(in the rows, 128 means zero)
The rows of M fall into several groups, and each row is roughly a mix of its group's hidden directions.
M (141 x 11):
[[138 132 142 139 161 165 162 103 108 101 139]
 [165 130 112 144 120 177 142 149 122 159 129]
 [124 114 134 136  79 111  94 132 167 139 136]
 [114 133 114 108  79  93 106 143 153 135 118]
 [ 84 129 141 144 107 100 135 125 124 175 131]
 [140 116 147 152 161 168 150 110 102 113 145]
 [169 143 112 135 112 173 146 150 137 149 136]
 [105 149 123  93 127 146 168 132 158 115 154]
 [103 145 135  87 141 155 149 109 159 109 144]
 [142 143 107 138 167 133 165 110  95 108 139]
 [163  86 130 135 125 135 125 123 171 122 158]
 [123 145 115 106  94  80 119 153 149 133 112]
 [119 114 145 120  92 121  83 147 156 155 128]
 [ 87 150 123 103 124 119 129  96  86 122 115]
 [ 83 120 126 134 123  72 112 114 124 116 129]
 [143 113 119 169 116  93  92 128 111 135 102]
 [ 87 136 122 151 147 103 148 148 134 163 152]
 [142 155 102 127 176 114 162 130 105 127 117]
 [137 130 155 139 167 175 154 110 119 117 129]
 [114 166 102  98 129 134 149 110  85 122 127]
 [138 131 143 140 164 176 147 100 113 115 145]
 [150  76 108 124 117 140  91 110 125 112 135]
 [152 161 101 138 168 128 160 135 104 140 136]
 [173 127 130 117 119 179 123 140 136 150 110]
 [ 90 154 113 100 110 136 157 108  99 139 113]
 [ 95 112 114 109 136  73 104 119 128 116 116]
 [158 102 150 133 145 107  96 155 137 112 160]
 [117 135 111 104  92  78 108 146 144 129 116]
 [143 117 124 185 124 104 101 134 103 124 109]
 [ 79 121 115 123 132  79 115 109 117 117 134]
 [133  84 111 135 126 138 116 169 162 148 118]
 [ 89 163 109  98 124 118 129 114  90 129 117]
 [143 132  99 152 161 141 151 133  83 143 144]
 [104 116 135 112  90 129  94 123 170 141 111]
 [139 111 157 155 154 172 149 128 101 126 140]
 [102 132 128 147 120 118 141 150 136 191 134]
 [171 123 105 137 106 173 130 140 117 153 119]
 [122 153 114  95 132 128 161 112  80 143 118]
 [ 91 176 146 126 143 115 163 135 128 132 118]
 [131 121 136 149 168 176 156 114 107 132 126]
 [ 89 174 148 107 150 136 155 128 137 128 127]
 [136 166 164 134 130 113 148  87 102 124 130]
 [166 119 143 167 131 138 123 149 171 120 141]
 [150 149 169 147 155 150 151 132 108 155 126]
 [125 123 147 132  88 147  96 125 171 148 139]
 [104 126 116 114 138  93  90 147 169 138 120]
 [160  84 103 114 103 113  98 142 127 128 143]
 [ 94 120 127 130 131  67 110 124 138 106 126]
 [131 104 109 152 121 151 116 168 173 130 122]
 [105 161 138 119 131 113 159 151 131 131  80]
 [122 137 104 115  92  87 100 141 156 146 123]
 [170  81 122 140 145 136 123 156 150 139 130]
 [140 120 118 129 102 130 155 142 114 188 114]
 [170 123 110 144 102 160 147 145 115 159 119]
 [ 90 140 123 114 119  82 102 126 161 119 133]
 [110 106 140 127  84 141  92 114 165 135 130]
 [164  89 132 132 129 142 141 168 154 141 143]
 [148 132 119 161 168 146 168 128 100 133 134]
 [181 130 106 103 129 138 125 143 147  94 117]
 [110 122 125 105 103  98  91 146 156 150 105]
 [147 146 112 142 164 125 173 131  93 115 133]
 [146 116 113 183 114 100 105 143 115 118 115]
 [138 107 112 152 114 106  82 133 105 146  99]
 [169 124  99 130 114 168 151 131 100 143 127]
 [171 126 156 128 115 172 152 124 112 139 113]
 [172 122 125 107 140 166 119 118 120  89 117]
 [119 163 169 139 132 116 121 120  96  93 142]
 [165 136 124 119 127 186 147 117 107 121 135]
 [113 137 139  96 144 149 145 106 156  97 163]
 [119 139 140  81 139 152 164 126 143 128 161]
 [ 96 118 143 130 136  71 129 112 120  97 126]
 [148 112 112 160 110 103  88 134 131 124  91]
 [117 118 142  83 140 152 168 105 138 106 133]
 [169 125  99 122 124 170 147 143 114 155 124]
 [111 141 131 107 127 144 183 111 156 107 140]
 [118 136 119 107  92  84 112 148 158 134 106]
 [ 75 128 138 141 112 105 123 118 123 171 133]
 [105 179 146 122 134 126 162 124 147 154 117]
 [101 150 124  93 131 152 164 126 157 113 151]
 [141 164 159 131 122 116 139  85 123 106 157]
 [122 174 142 128 124 130 136  97 105  90 151]
 [145 120 160 151 151 174 137 120 109 122 156]
 [121 132 129 115  79  90 109 151 157 133 118]
 [127 110 161 146 145 173 156 108 122 104 124]
 [109 159 131 135 126 133 150  82 103 135  94]
 [145  77 109 140 121 138 100 116 103 118 155]
 [143 128 134 149 166 172 150 120  98 133 145]
 [115 150 137 100 137 150 178 139 151 109 143]
 [152 114 122 175 114  99  99 126 110 148 109]
 [122 151 161 127 121 109 140  69 113 124 132]
 [148  81 103 109 150 137 109 138 114 104 150]
 [101 145 133  84 137 159 148 109 159 117 127]
 [137 113  90 139 128 148 113 171 167 127 129]
 [163 130 118 116 140 164 147 157 137 168 121]
 [ 98 176 140 135 136 141 161 122 145 141 103]
 [109 138 149  99  79 141 113 147 155 138 114]
 [ 85 184 124 130 110 128 130 114 117 120 114]
 [136  89 104 138 128 136 107 160 172 140 125]
 [151  68 165 137 134 130 136 137 131 140 128]
 [165 123 119 114 145 159 111 119 123  77 123]
 [109 139 116  91 109  96 106 144 153 142  96]
 [174 121 106 106 105 142 122 114 115  91 113]
 [105 149 142  84 142 157 145 104 153 131 144]
 [104 117 155  99  84 129 100 139 151 125 113]
 [159 127 119 105 126 156  98 111 130  80 120]
 [155  92 106 144 117 132  90 133 131 101 156]
 [ 88 176 120 107 109 115 129 101 114 124 130]
 [125 165 146 117 128 117 172 147 143 144  95]
 [119 165 130 118 119 117 145 155 127 181 112]
 [146 110 127 160 126 103  74 119 115 127 106]
 [128 168 146 123 132 122 150  86  89 116 128]
 [119 139 138  76 134 156 160 121 149 136 151]
 [156  91 125 141 126 138 120 160 173 131 147]
 [140  94 100 136 137 135 112 172 156 149 113]
 [101 113 120  97 131  70 115 119 130 123 110]
 [123 165 139 117 139 109 129  86  86 113 129]
 [173 129 105 141 110 177 132 128 111 116 132]
 [117 166 152 107 135 117 179 143 136 142 118]
 [148  75 107 116 109 118  93 112 118 130 131]
 [152  81 139 143 137 127 102 156 156 118 146]
 [172 117 135 151 137 136 149 161 153 159 118]
 [ 96 144 147 110 120 114 142  85  91 134 114]
 [153  93 124 155 127 122  86 102 128 100 137]
 [166 126 123  93 134 150 114 115 130  82 116]
 [161 128 149 159 133 126 115 167 162 118 149]
 [118 135 111 114  89  82 117 137 160 128 110]
 [148 104 132 161 130  95  83 122 104 120 118]
 [114 172 152 129 143 140 150 141 127 157  92]
 [115 147 146 106 144 154 176 114 145 114 154]
 [124 142 106 108  92  83 105 151 144 142 124]
 [132 115 129 171 137 111  91 138  87 127 110]
 [118 143 101 107  98  91 106 152 144 153 115]
 [153 132 129 122 120 194 130 111 105 135 130]
 [111 151 139  87 138 152 167 127 151 125 150]
 [129 137 138 105 121 117 148  64 111 126 143]
 [107 118 147 108  76 140  96 138 151 137 125]
 [141 111 136 167 131 125  94 150 174 119 130]
 [171 125 117 101 140 154 104 132 145  92 114]
 [154  84 110 140 108 106  93 112 118 132 146]
 [167 122 111 131 145 164  99 136 135  90 124]
 [168 124 140 128 108 168 150 134 115 162 111]]

Each list below has two rows that fit no group; the rest each fit one group, if only roughly. Name those rows in the order they come.
    K750: [129 134 155 114 124 130 162  88  84 116 129]
    K950: [102 127 152  94 143 148 143 114 176 137 136]
    K158: [138  95 122 144 128 118  83  92 103 132 147]
    K965: [109 189 146 127 145 139 138 143 153 136 122]
    K309: [143 122 114 142 176 114 144 135  79 125 137]
    K858: [159  90 111 150 141 151 121 162 155 136 118]
    K902: [105 151 126 113 118 120 136  71  95 124 118]
    K894: [152  83 134 138 134 127  96  99  95 131 138]
    K587: [ 92 134 161 102 131 158 154 132 153 140 150]
    K878: [133  76 138 130 111 135 129 158 164 143 143]
    K508: [133 142 128 133 177 163 164 121 103 133 122]
    K47: [166 135 141 132 142 154 109 126 146  76 125]
    K997: [145 106 150 136 108 113 114 144 177 127 161]
 : K950, K587
    K794: [148  69 153 125 130 125 128 138 147 136 156]
    K874: [135 163 138  99 120 116 128  85  90 120 116]
    K306: [105 134 136 106 140 145 170 119 130 105 172]
    K771: [ 96 118 117 144 108 111 140 129 104 183 125]
    K76: [ 83 155 122 108 119 113 114 111  93 103 126]
    K260: [ 80 122 118 132 105  89 124 127 127 166 130]
    K233: [110 149 146 106 156 159 151  94 151 115 143]
    K419: [158  87 124 155 132 147 124 140 171 138 121]
    K338: [ 99 133 138 114 148  79 111 141 163 112 123]
    K501: [136 117 117 152 134 134 125 180 162 152 106]
    K428: [107 151 133  78 110 153 157 119 127 117 148]
    K89: [107 112 150 135 137  87 106 112 128  81 120]
    K687: [141 115 141 135 130 147  95 100 110  76 118]
    K56: [ 94 118 109 154 131  79 102 128 135 106 137]
    K599: [113 129 120  99 138  79 111 128 158  96 129]
 : K874, K428
    K632: [ 94 168 145 114 156 145 144 144 122 154 109]
    K292: [151  92  93 136  97 132  94 113 138 112 135]
    K359: [145 152 107 144 165 127 135 121  79 108 137]
    K778: [131  93  97 135 121 148  87 140 119 106 157]
    K208: [153 106 105 155 106  86 109 155 115 126 131]
    K629: [121 140 157 109 114 112 140  93 110 103 170]
    K895: [108 162 145 138 128 118 150  83 103 125 154]
    K566: [117 134 140 108  84 123  96 131 173 133 115]
    K430: [156 112 149 147 107 171 129 116  97 146 108]
    K709: [ 84 125 114 141 113  84  93 122 140 122 132]
    K925: [117 137 131 109  84 110  94 128 169 144 127]
    K434: [112 147 115 100 120 125 148  73 101 131 117]
    K942: [136  91 121 134 106 160 143 150 170 124 149]
 : K359, K895
    K681: [ 78 118 104 155 153 107 126 117 135 101 134]
    K177: [148 113 108 146 128 156 105 107  99  83 131]
    K390: [148 138 125 111 130 154 109 119 108  72 109]
    K100: [161 118 126 121 127 168 162 125  94 153 119]
    K196: [122 170 145 116 140 140 168 155 135 155 111]
    K503: [ 80 128 110 139 118  80 106 123 134 127 139]
    K951: [114 179 133 120 137 144 161 167 133 131 124]
    K761: [ 81 124 114 146 120 123 125 123 110 179 137]
    K412: [108 163 160 142 163 126 143 135 123 115  92]
    K788: [158 145 141 103 135 173 119 112 143  93 138]
 : K681, K390
